128 stands for zero in the data rows.
Some points:
[128 141 152 135 156 142 133 133 111 136 127 144 110 148 124 159 150 120 145 152 175 172  89 161 164 123 183 126 113 109 111 109 134 145 158 102 160 115 104 121 126  95 137 104 161 132 135 137]
[191 170 130 120 151  95 139 148 129 140 137 102 133 161 130 141 110 125 146 110 174  95 161 163 122  94 105 128 176 142 129 147 141 132  86 113 153 166 172 142 153 119 107 163 124 116  96 129]
[155  92 117 132 160 153 119 114 128 110 130 117  87 171 132  79  89 137  95 172 121 111  92  90  82 135 182 129 130  98 125 123 109 107  75  79 154  95 159 135 129  99 147 126 152 124  88 124]
[120 124 171 122 181 131 109  86 154 107 121 134 104  84 133 135  88 119 122 131 142 112 105 115 155 144 147 129 149 162 116 164 141 127  98 170  91 178 152 113 143 147 120 121 125 113 160 140]
[119 146 135 119  88 141 127 134 110 132 112 149 106 101 112  97 153 123 107  96 155 107  98 164  86 148 153 142 134 105 118 144 155 119  97 144 128 105 119 123 133 116 134 142 108 129 159 130]
[149 163 109 134 114 136 140 147 115 111 122 122 129  78 127 110  92 125 144 107  83 183 155 140 126 109 158 122 197 114 129 171 136 168 160 122 148 134 168 160  98 169 118 138  98  80 100 129]
[ 93  93 130 128 132 152 124 108 133 116 121 132 145 126 140 150 116 148 146 176 107 113 145 123  83 144  89 123 131  86 128 124 138 167 126 114 157 115 116 147 143 148 117 141 103  96 132 136]
[181 155 143 130 127 123 142 154 141 105 134 145 116  84 134 164  93 130 144 118  95 109  99 143 115 102 112 140  98 125 117 162 141 126 102 140 141 163 148 105 149 115 141 105 136 143  87 112]
[153  89 144 132 156 131 125 122 116 156 127 116 140 137 122 158  85 132 119 131 157 175 151 175 155 185  88 138 132 150 135 166 139 112 152 106  76  70 184  84 116  94 119 113  83 150 117 128]
[122  95 104 135 149 155 142 137 116 123 142 120 145 110 121 107 161 124 121 113 140 185 125 122 116  90  96 138 122  91 131 102 139 116 122 140  90 152 106 138 147 185 119 116 114 157  89 123]
[191  98 125 121 145 113 137 149 144 129 120 123 122 130 127 142 148 102 157 152  85 100 133 147 163 131 110 132 140 130 137 104 138 118 162 135 144  95  99 147 135 118 129 150 129 160 163 131]
[146 146 116 111  91 138  99 115 131 121 131 135 129  93 124  91 154 157 118 101 164 121 102 136  89 145 157 128 118 119 136 150 157 135 113 149 128 106 116 118 125  98 130 149  98 128 154 115]
[132  97 148  92 150 118 145 142 120  96 141  95 134 132 120 108 138 122 105 148 142 161 160 152 151 130 139 131 137 129 146 124 119 127 148  99 163 117  95 149 117  95 120 129 169 148 160 119]
[114 111 123 117 121 131 102  87  93 143 133 141 139 160 138 180 155 125 107  95 100 108 162 135 114  86 112 127 138 144 123 102 128 106 104 116 129 129  92  95 114 170 131 119 143 145 103 130]
[107 116 122 140  85 111 137 108 148 188 129 119 126 131 135  84  80 129 117 130 105 118 161 122 154 124 141 150 104 141 123  96 111 130 100 138 154 154 133 109 123 128 129 118 124  90 142 115]
[137 102 146 128  97  76 119 112 112 179 130 121  77  72 124 160 167 132  74 182 164  97 163 110  97 126 176 128 117 166 127 115  85 165 149 154  93  97 120 108 124 138 144 126 105  92  88 109]
[101 136 104 131 165 129 126 113 132 128 123 157 108 153 138  88  80 129  86 156 132 127  87 146 159 116 181 137 120 126 133 139 152 134 182 121 142 113  93 138 132 117 141 120 151 170 134 134]
[133 159 119 151  95 128 113  98 132 106 142 149 118  95 118  99 142 137 119  98 166 116 120 149  97 153 144 147 143  99 131 161 118 125 107 152 129 101 108 115 138  95 144 133 115 123 159 135]
[132 106 153 155 146  95 108 140 118 109 121 117 128 133 122 110 140 125 112 149 137 160 153 152 160 120 125 114 133 138 125 117 159 131 145  93 153 115  95 157 113  89 124 120 163 145 158 129]
[109 180 128 128 131  88 146 146 168 144 126  70 134 132 126 160 164 128 135 112 129 115 102  90 124 101 118 129 182 143 131 144 116 107 130 100 162 143 110 124 142 106 124 146  75 144  90 139]
[137 100 151 133 117 126 143 126 115 149 125 160 147 154 122 155 103 139 113 112 140 173 148  96 108  87 126 115 121 135 130 113 113 105 109 173  94 137  99 135  89  86 111 152 165 141 100 133]
[113 119 128 133 161 156 117 112 127 128 127 132 142 117 130 106 126 149 132  72 116  90 104 121 134 107  95 142 110 135 132 122 126 145 141  90 148  91 114 156 115 161 110 118 161  82  91 139]
[111 140  84 136  93 126 146 156 153 136 125 128 129 147 115 145 127 119 136 141 131 101 161 123 125 195 120 133 118 143 129 104 138 116 161  97  79 166 137 111 145 122 112 137 189 132 114 125]
[107 122 129 136 155 154 118 111 138 123 127 122 146 127 114 151 106 128 145 174 117 114 149 116  89 144 105 128 118  73 144 116 135 148 125 115 148 116 100 130 105 166 109 130  95  87 138  96]
[103 129  75 126 160 130 154 162  97 110 136 147 159  66 128 159  88 129 147 133 137  97  72 136 150 161 124  93 137 170 141  89 132 133  72  84  83 160 147 134 112 108 138 126 113 142 154 125]
[107  96 133 134 136 138 122 157 131 107 126 135 112 164 130 141 118 127 152  81 129  98 148 122 110 102 130 125 126 135 136  98 104 122 182 143  87 172 111 124 138 105 108 117  72 159  93 128]
[120 131  85 138 114 145 107 107 132 108 121 131 144 172 123 181 148 117 111 127 103 128 105 125 146 144 132 149 118 177 138  96 119 133  96 185 163 122 139 152 149 159 146 113 127  74 153 126]
[115 160 115 137 154 103 134 127 122 140 101  94 133 135 126 108 138 138 141 126 134 168 118 139 107  98  96 107 164 146 126 149 128 110 139 174 153 157 170 107 112 140 136 157 157 142  98 114]
[121 118 112 121 152 142 119 101  91 119 125 122 148 119 119 142 108 114 136 174 106 111 161 106  83 141  93 119  97  86 117 144 130 127 145 109 140 119 110 158 125 147 124 125  92  85 142 148]
[115 188 109 129 101 162 136 157 140 115 132 110 154 149 132 147 101 130 127 155 140  92 154 111 166 102 109 133 137 104 113 105 115 131 160 135  60 102 175 126 127 125 131 128 140 155 173 126]
[118 115 144 135 107 171 138 140 108 118 137 130  92 124 136 129 151 121 150 149 168 168  99 100 154 177  95 133 113 173 128 172 113 120 153 135 135 171  87 120 126 166 127 125 129 146 140 125]
[110 173 133 123 170  85 113 146 106 155 144  96 128 132 145 117 138 128 141 120 130 160 116 131  93 119 103 144 167 130 129 132 129 124 136 174 156 159 168 133  97 147 151 153 159 159 103 132]
[114 110 146 120  69 106 123 104 108 111 135 140  96 150 115 136 111 122 166 155 165 136  72  99 156 115 109 137 126 112 139 123 122 127 161 109 136 126 181 145 121 179 137 109 168 152 153 128]
[114 124 133 122  84 105  98 130 119 197 126 125 148 129 133  88  79 120 110 127  98 108 151 121 164 138 146 123 123 132 146 109  97 132  93 138 146 142 123 115 147 142 124 115 129 102 135 147]
[114 108 115 125 144 148 108  92 124 116 129 124 144 109 114 109 121 112 152  82 105 103 111 113 140 100 103 126 115 136 107 126 121 151 139 100 149  88 106 139 127 149 134 125 158  90  80 120]
[124 146 129 132  91 125 122 114 138 106 148 126 117 102 147  97 155 134  98 109 153 114  94 166 106 142 160 121 118  97 121 155 134  92 112 149 118 108 123 122 116 111 123 156 106 106 156 131]
[102 168 154 130 112 160 132 108 124 112 133 131 157 133 128  88 174 121 110 143  81 139 165 101 147 110 151 130 115 130 146 109 134 139 155 104 147 115 196 109 147 110 108 128 143 162 162 137]
[103  96 110 128 155 153 141 175 145 116 124 129 146 114 138 153 178 133 161 113 124 108 167 111 134 103 138 134 127 110 132 140 142 105  79 176  85 114 110 161 133 121  99  96 136 122  93 129]
[137 128 125 123 123 113 122 144 163 119 124 165 128 132 138 160 116 131 146 128 166 179 162 111 148 122 124 116 101 130 110 117 128 118 144  88 165  87 152 135 148 168 103 135 136 162 163 128]
[127 133 134 125 116 129 131  90 133 136 133 124 151 163 116 113 154 149 122 126 106 101 153 122 156 178 138 116 114 153 117  89 129 113 115 175 158 167 137 128 114 168 125 110  84 151 108 134]
[192 100 117 140 147 102 150 155 133 120 132 112 125 151 142 148 154 136 136 144  80 100 134 151 145 126 114 116 135 118 118 126 132 133 161 123 139 103  96 124 134 128 101 125 138 156 176 122]
[127 141 127 117 101 125 111 119 133 145 119 145 148 146 132  93 176 128 111 151  81 182 139 116 145 178 139 132 143 131 120  96 112 116 143  83  81 181 137 124 143  95 115 121 143 129 122 124]
[123 125 164 113 127 118 150 148 121 133 137 116 124 175 128 104  86 126 128 106 101 179 136 109 106 107 130 116 109 155 122 102 128 164 129 173  66  79  91 134 142  93 131 123 133  77 103 134]
[176 162 149 119 133 144 140 153 167 124 126 155  94  89 115 158 102 127 142 116  84 127  97 160 121  92 104 130  98 131 137 160 132 118  96 130 126 165 142 117 123 121 155 111 128 133 104 136]
[113  86 134 129 128 122 153 166 151 151 121 140 150 150 131 136 170 131 149 107 163 110 100 108 130 136 144 116 112 153 121 166 117 131 135  88 108 171 133  96 131 125 217 118 108 123 168 135]
[131 154 133 123  96 116 127  97 116 115 107 139 100 108 144 102 153 109 110  86 158 117 110 141 112 154 142 115 113  81 134 163 121 139  91 149 122 107 116 128 121 107 137 155 102 138 151 120]
There is one direction along which these points spread out most. Take the direction at right angles to it along which they spread out most. Go by this last direction. How many in every 100 of the points above lie lower along it than each point below? Round to a whole number. More than half of the points above lie lower than the first one.
[122  95 104 135 149 155 142 137 116 123 142 120 145 110 121 107 161 124 121 113 140 185 125 122 116  90  96 138 122  91 131 102 139 116 122 140  90 152 106 138 147 185 119 116 114 157  89 123] 17
[120 124 171 122 181 131 109  86 154 107 121 134 104  84 133 135  88 119 122 131 142 112 105 115 155 144 147 129 149 162 116 164 141 127  98 170  91 178 152 113 143 147 120 121 125 113 160 140] 28
[192 100 117 140 147 102 150 155 133 120 132 112 125 151 142 148 154 136 136 144  80 100 134 151 145 126 114 116 135 118 118 126 132 133 161 123 139 103  96 124 134 128 101 125 138 156 176 122] 72
[110 173 133 123 170  85 113 146 106 155 144  96 128 132 145 117 138 128 141 120 130 160 116 131  93 119 103 144 167 130 129 132 129 124 136 174 156 159 168 133  97 147 151 153 159 159 103 132] 9
[115 160 115 137 154 103 134 127 122 140 101  94 133 135 126 108 138 138 141 126 134 168 118 139 107  98  96 107 164 146 126 149 128 110 139 174 153 157 170 107 112 140 136 157 157 142  98 114] 7
[137 102 146 128  97  76 119 112 112 179 130 121  77  72 124 160 167 132  74 182 164  97 163 110  97 126 176 128 117 166 127 115  85 165 149 154  93  97 120 108 124 138 144 126 105  92  88 109] 52
[127 133 134 125 116 129 131  90 133 136 133 124 151 163 116 113 154 149 122 126 106 101 153 122 156 178 138 116 114 153 117  89 129 113 115 175 158 167 137 128 114 168 125 110  84 151 108 134] 35
[114 124 133 122  84 105  98 130 119 197 126 125 148 129 133  88  79 120 110 127  98 108 151 121 164 138 146 123 123 132 146 109  97 132  93 138 146 142 123 115 147 142 124 115 129 102 135 147] 48
[146 146 116 111  91 138  99 115 131 121 131 135 129  93 124  91 154 157 118 101 164 121 102 136  89 145 157 128 118 119 136 150 157 135 113 149 128 106 116 118 125  98 130 149  98 128 154 115] 74
[107  96 133 134 136 138 122 157 131 107 126 135 112 164 130 141 118 127 152  81 129  98 148 122 110 102 130 125 126 135 136  98 104 122 182 143  87 172 111 124 138 105 108 117  72 159  93 128] 20
[ 93  93 130 128 132 152 124 108 133 116 121 132 145 126 140 150 116 148 146 176 107 113 145 123  83 144  89 123 131  86 128 124 138 167 126 114 157 115 116 147 143 148 117 141 103  96 132 136] 43
[181 155 143 130 127 123 142 154 141 105 134 145 116  84 134 164  93 130 144 118  95 109  99 143 115 102 112 140  98 125 117 162 141 126 102 140 141 163 148 105 149 115 141 105 136 143  87 112] 2
